128 stands for zero in the data rows.
Here are some points:
[129 125 134 125 128 128 105 122 131 148 141 115 106 138 147 108 139 107 144 132]
[104 135 102 152 158 129 118 112 177 194 153 141 137 111 107 168 158 122 140 103]
[117 101 113 126 127 172 130 132 117  89  85 128 164 116 178 120  87 149 135 107]
[122 143 142 105 101 106  86  67 119 114 152  90 125 138 166  59 138 132 155 231]
[144  85 111 108 154 101 135 149 138 105 134 154 120 134 177 140 120 152 120 160]
[189 144 154 136 150  88 191 177 156  83 158 121 117 113 147 136 184 135  63  90]
[151 130 163 116 142 107 122 128 113 110 123 136 133 107 154  78 126 105 123 149]
[114 151 136 119 113 132  95 138 148 122 163 134 130 118 139 136 136 117 145 136]
[141 158 152 108 128 110 113 122 118 135 143 164 106 136 182 163 117 131 104 108]
[146  90 105 103 159 101 183  55 145 151 103 176  44  82 127 147 239 124 110 158]
[103 140 144 136 125 135 183 114  91  89  69 153 176  95  91 122 141 158 129 142]
[124  96 139 144 140 147 220 166 117  88  92 159 164 157 128 123 110 178  77 115]
[101 140 124 121 125 126 115 133 123 130 149 122 106 130 127 138 116 130 143 136]
[ 73   0  85  77  12 173 136 176  21  59 162  87 141 189 255 151   0 180 190 164]
[111 123 128 141 108 156 104 144 148 127 142 135 195  94  72 185  98 140 121 100]
[132 124 117 143  98 128 122 125 132 115 129 121 133 157 128 128  84 133 126 125]
[139 182 156  79  49 111  86  88  92  95 101 110 125 145 120  96 102 133 133 111]
[ 32 118 113  96 133 133 152 131 153 142 124 142  76 137  98 120 122  94 145  74]
[141  93 119  66 111 112 115 140 101 113 143 134  75  61 191 143 167 144 120 141]
Then 10 other points, each followed by its number:
[132 123 132 161 138 165 133 113 120 148  94 125 143 169 125 103 105 123 128 133] 0
[200 111 135 112 215  80  84 172 149   0 140 141  72 141 200 184 160 156 134 137] 1
[143 138 123 121 169 120  86 157 109  73 127  99 126 101 117 154 129 115 153  88] 2
[139 138 160 144 153  89 119 155 127  95 125 136 120 156 133 122 125 124 111 114] 3
[128 108 108 182 174 119 228  93  65  97  44 164 154  57  73 152 174 172 104 152] 4
[119 170 144 157 128 138 155 175 115 111 134 124 172 154  76 116  76 121 118 135] 5
[ 93 255 144 240 158 183 255 137  40  82   0  76 192 210 107  92  73 137 111  73] 6
[136 165 153  91  84 116  77  85 128  97 100 127 135 123 133  98 131 117 120 128] 7
[151 100 132  66 152  70 119 110 107 142 133 133  70  69 160 108 197 123 151 172] 8
[132 141 125  88 128 140 111 152 134 127 154 128 118 119 117 128 142 150 132 139] 9
Which three of these numbered points are nearest to each point below by angle, seen from the average point of the first points? Their numbers follow each, nearest first.
[142 109 134 111 179 101 100 137 138 139 149 149  79 158 182 149 158 142 159 156] > 1 8 3
[151 126 166 119 137 103  91 150 210 153 232 156 178  28  90 173 157 181 105 187] > 9 8 1
[127 108 129 147 167  78 111 102 160 137 175 115  96 132 177 153 175  84 136  86] > 1 8 3
[144 173 117 126 176 118 102 138 163 125 105 142 114 105 111 184 135 147 139  58] > 2 3 1
[127 104  98 106 116 111 155 126 113 170 153 127  67 145 164 118 140 125 144 160] > 8 9 0
[ 45  92 116 153 177  88 255  74  12 126   0 183 134  25  55 150 186 180  94 169] > 4 6 8
[112 137 117 134 128 141 164 113  96 156  77 147 153 104  79 133 154 139 107 147] > 4 6 0
[123 127 134 133 128 121 143 147 119 122 143 125 127 141 133 117 107 129 129 131] > 5 3 6
[124 101 112 169 114 183 125 203 123 105 156 113 157 153 112 186  58 167 156 159] > 5 0 6
[163 108 143 121 125 109 135 107 107 104  75 150 157 112 102 132 130 136  96 137] > 4 7 0
[146 131 136 126 130 107 117 137 150 148 158 123 109 152 154 103 136 109 123 121] > 3 9 8
[125 118 126 122 139 106 122 134 125 108 131 142 120 143 152 137 123 118 112 125] > 3 1 2
[139  87 136  87 157 113 118 117 119 156 133 136  71  73 158 129 181 143 158 178] > 8 9 1
[107 102 125 183 137 135 198 145 121 107 109 134 142 145 127 132  97 140 117 107] > 6 5 4
[142 186  86  66 127 204  56 161 169 214 205 126  97 124 114 185 128 110 137  17] > 9 2 5
[136 108 100 179 129 157 208 103  85 114  80 180 164  61  73 173 167 179 139 138] > 4 6 0
